One turning vector, and how many steps it has turned:
The counts run from 0 to 1082.
[  0  -5  13   0   9   2  14 -20  -3  -4   6  -3   9  18  -6   4  -6   2
  -4  16  -4   0  -4   8   2   1   9  -9  -5 -11  -3  -1   2 -25   1  -4
   5   1  -8  11  -9   4 -10] -> 129
[  8  -3   1   2  10 -10  -1 -12  -4 -15  20  -4   6  26   2  -5  -9   0
  -7  19 -15  -5   1   9   4 -13  -6  -5   6  -8   7   1   3   6  -7  10
  -4   2   0   0   8   1  -2] -> 820
[ 11   3   0   0  10 -10   0  -2   5 -16   3  -6   6  10   7 -14  -9  -1
  -3  -6 -18   9   5   6   2  -9   4  -4   5   9  -2   3   6  -2  -6  18
 -18   0  -4 -12 -11 -12  -4] -> 1022
[ 10  22  10  -1  -7  -7 -10 -18   5  -9   5  -8  11  17   6   2  -2 -17
  -8  -4  -6   1  -3  -8  12  -6  -7 -13  -4   8   9   4  12  -3  -4   2
  -1  -2  -1  -9  -1 -16  -2] -> 213
[  1   0   3 -10   6   4   1 -13  11  -4  14 -12   9   5   5  -2   4   1
  -7  -4   7   2 -15   2 -18   1   2 -17   2   2   3  -2   8  -5   7  17
  -8 -17   8  -8 -19 -10   5] -> 712
[  5  -6   7  -2  11 -18  -4  10   9  -9   7  -6   6  14 -13  -1  -2  -3
  -9   0  -8  17  -7   8  -7   5   4  -3   6   0  -5  -2   1  -4   4  19
 -21  -8  -1  -7 -15  -1  -7] -> 638
[  3  -3  21  15  16   0   2  15   3  14  -1  -1 -10  15   0  14 -10 -11
  -7  -9   6   0   1  -5   0  -2   5  -5  -8   5   0   2   4  -6  -6   7
  -5  18  -6  -7   8  -7 -10] -> 452
[ -9  -8   8  12  13   4   2  -3   2   6  10   2   7  23  11   7  11   6
   1   2   0  -7   4  11   7   0  11  -1  16   7   0   1  10 -13  -5   9
   5   4  -4 -10   3  -5 -14] -> 519
[-10   1  -8  10  13   3  -2   2  -5  12  10   8  -4   7  17  -1   2   7
  -5  -6   1  -9   5  -1 -18   7 -13 -13 -11  -2   0   6  -2   2  -2  11
   5 -11 -10 -17  18 -16  -5] -> 1061
[-21   3   8   1  -3   7 -11 -20  -5   7   6 -10  -1  20 -12  -2 -11  -8
  -8   3  14  -9   4   3   5   5  -1  -3  -5   3   7   3   7   7  -4   1
  -4   1  -6   3  15 -14   4] -> 1048
[ -7   5  -7   4   3  -8  -3 -30   3  -3  -5 -12   7  11   1  -2 -12 -14
   0   6  -1  -3  15  -1  11   4   6   3   3   5  14  -9  15   2 -13   6
 -10   0  -6  -6 -12   0  -1] -> 733
[ -5 -11  15   1  -1  -1   6  -2  -6  16  10   0 -12  11 -14  -7   8  18
  -6   3  -6  10   3   0 -21   0   6 -11 -10  -6   0  -4   1 -16   1   1
   6 -11 -12   3  -5  -5  -6] -> 246
[-13 -12  -4  -1  -2  -9  -6 -18   4 -12  -5  -6   0   2   1  -7 -17   0
   5   1   2  -3  15  -1 -12 -11  -3   6   0   5   9   4  16   3 -10  16
 -19 -13   3  -9  -9  -2  -2] -> 29
[-11   3   4  -1  12  -4  -4  -3  -1 -10   3 -10   6  13   1  -5 -25 -13
  -5   6  11  -6   5   2  -2   3   5   6  -6  -6   6   3  -2   5  -6   9
 -13  16 -25   5   7  -6  -4] -> 889
[-11  -9  -4   5  13   2   7  -7  -6  15 -17  -9  -6   0   1 -11 -16  -2
   2   5   4   7  17  -2 -14  15   8  -4  -5  -4  -2 -11   3 -15 -11   6
  -2   6 -18  -5  -7  -7   1] -> 495
[ -6 -10  17  -2   1  -6   3 -13   9  -6 -10  -6  -3   2  -5   1 -11  -4
   4  13   9   9  -6  -2  -2  -2  13 -18  12  -3   7   1   8 -26   0  -1
  -1   1 -13   7   6  -9  -7] -> 651
[  4  -3  -6   3  -4  -4  10 -13 -12  18  -5  -4  -7   9  -6  -6   0   4
 -10   3 -15  16   3   3   6   9  -2 -13  -6  -3 -12  -6  -1 -24  -3  11
   3  -8  -8  -5  -6 -12  -5] -> 43
[  0   3  -8   0  18  15   3 -11   8   9   8 -18   3   7   2  -9  -6 -12
  -6   3   7  -8   6  12   9   8  17  -8   4   3   7 -10   5   7  -8  16
  -3  12  -7  -4 -11  -8  -2] -> 507
[ -4   8   0 -12  -2  -5  -1  -8  14   3   6 -14   7   8  -5   5   6   1
   2  -7   6  -6   6   3  -9  -4  14  -4  -2   5   5   1   9 -14  -1  16
   1  -5  -1 -12 -32   3  -9] -> 328
[ -9  -2 -16 -10 -10 -12  -4 -21   3  -1  -1 -17   1  13 -10  -7 -10   3
  -6   4  -3  -1   3   2  -5  -6 -12 -11  -1  -1  -2   4   5  -8   4  16
  -3 -11   9  -8 -15   1   5] -> 31
[-11   0  -9 -12  13   4  -7  -4  13  11   5 -13   1   4  -3 -12  -9  -6
  -1   6   9  -4  11   0 -20   2  -7 -19 -13  -6   5  -8  -4   0   3   9
   5   2  -5  -3 -11   2  10] -> 1007
[ -5 -13   3  12   8  -8   0  -7  11  13  -4   0  -6   3  16  17  -3 -10
   2  10  13  -9  -2 -15  -5  -2   3  -8  -7  -5  21   0   7  -4 -11   4
   4  -9  -5  -7   2  -4 -15] -> 604
[-18  -5   8  15  14  -6  -1  -8  -5   8  -3   6   4  19   3   3 -11  -3
   0  10  -6   5  11  -2  10  12  -6 -10 -13  -1   2  -3  -3 -11  -2 -18
  -3   0 -16   4  11  -9  -4] -> 291
[ -2 -10  13   6  12 -15   0  -3  -4  -8  -4   7  -8   8 -14  -7  -6  11
   5  10  -9  11  16   7 -17   1   7  -2   1  -1   2  -3  10 -16  -8   4
 -10  -7   1  -7  -7   4  -3] -> 180
[ -5  -1   8  -8  -4  -6  -5  -2  19  -8  10  -5 -13   4 -12  -4  -4   0
   4  -2  -4  -1   3   3  10 -12  15 -16 -11  11  13  11  -4   0   1   4
 -13  -7  -9   3 -10 -13 -10] -> 395
[  9  -5   9   4   5 -10   4   6   5  -9  10   1 -10  16   7 -11  -4   7
  -7   0 -17   4  -1  -5 -18 -22  -1  -8  -6  -2   4   9   6  -4  -5  14
  -7  -6   3  -8  -9  -4  -7] -> 319
[ -4   2   6   7  -1  14   5  -2  -4  10   1 -13   9  23  13  -5  -9 -10
 -16 -10  -2   5  -7  -6  -4   1  -6  -7  -1  -2 -10   1   7 -10   2   9
  -4  12 -10  -2   3 -18   6] -> 206
[  3  22  -2   3   1  -9   4 -14  -1  -1   1   5   2  10   9   2   3   0
   2   4  -9  -5  -4  -2  10   8  -3 -20 -14   1   9  16  -3 -14  -5   2
  10 -14  -7 -13   3 -19  -5] -> 672
[ -3   2  14  10   4  11   1   7   9   6  11  -2  -5  19   6   8  -6 -12
  -6 -10   7  -5  -2  -5   0  -7   3   2 -17  14   4   8   8   9  -7  12
 -15  -1   8 -11  -4 -18  -6] -> 911
[ -5  13   4  -5  -8 -17 -15   4  -7   6  12  -2  -3  27 -11   3   7  -2
  -6  -1 -12   1  12   3   8  -4  -4   5 -12   1   2  10   0  -3  -7   9
   4   1  -5 -14   0  -2 -14] -> 683
[ 13 -10  11   6  14 -12  -6   0  11   1  19  -3  -2  17  -5   7   4 -11
  -8  15  -3   2  -4   1   3  -2   1  -3  -5  -5  18  -4   1  13  -8   9
  -5  -9   4  -5  -7   4  -8] -> 755
[ -1  -6  11  15  23   2  -2   1  -3  -9  10  10   5  17  12   5 -16  -2
   0  -2   1  -6   6   1  -2 -13  -5  -3  -1  -1  -3   3   4   3  -1   9
 -10  11  -7 -10  20  -6  -9] -> 69
[ -4   2  11  19  10  -8   5  -2  -9   0  -8  13 -15  24  -4   1 -18   0
  -1   4  -8  -5   8   0   4   3  -5  -6 -15  10   1   9  -2  -5  -8  -2
  -6   3   8 -10   8 -12   0] -> 226
[-14   7   6 -10   1  13   1  -8   6   2  -4  -2  14  -4  11  -4  -3   0
   1  -7  10   2  -3   2 -12   3   2 -14 -12   4 -10   7   2 -28   5   3
   2  -4 -13  -9  -2 -18  -7] -> 718
[-18   9  17   2   7   0 -14   4   3  -5  10  -1  13  22  -1  10  -4 -10
   0  -5  12 -11  -2   1  -3   4   2   7  -8   8   4  14   6   5  -1   6
 -10   3   0  -7   6  -9  -9] -> 527
[  0  -4   6  10  15   5  12   0   1   8  -2   0 -12   0   9  12 -13  -6
   0  -5  13 -11  -4  -6   4  -6  13 -12 -11   1   6   5   0  -6  -7  13
  -1   9 -18  -3  10 -11 -18] -> 900
[-13   3  13   5  -4  -7  -2 -14   5 -12  11   2  -7  17 -12   1  -9  -1
   4  10  -2 -12   1   4  14  -3   7  -1 -13   8  15  14  -4   7  -3  -3
 -14 -12  -2   4   1 -16  -5] -> 982
[ -4  -5   3  12   9  -8   7 -25   6   3   1   3   9  10   5  10  -2  -9
   5   9  -1  -1   3   2  18  14   9   0  -3   5  14 -10   8  -5 -10  -3
 -11 -17  -3  -2 -14  -3  -5] -> 285
[-10  -3   5   0  12  -4 -17   2   5  -1  11  -2  -5  14  -8  -3 -18 -12
  -2  17   9  -6   8   0   1  -3  -7  -6 -14  -4  13   6  -6  15  -8   2
  -2   3 -12   1  17  -7  -4] -> 302
[  3   1   5  -7   3  -3  -5 -17   3   0   3   3   4  -2  -7   3  -7 -13
  -3  11   4  11  -5   5  20   6  -8 -22 -11   0  -2   3  -3  -9   1   4
  -2 -17  -2  -1  17 -18  -9] -> 353
[ -9   6  -5 -12  -4  -8 -12  -7   8  -9   9 -12   0  10  -6  -3  -3   5
   1  -8   7 -11   3   7 -14 -13   6  -2   7   3   6   9   9  -1   4  25
  -6  -3   0 -17  -8  -2  -7] -> 776
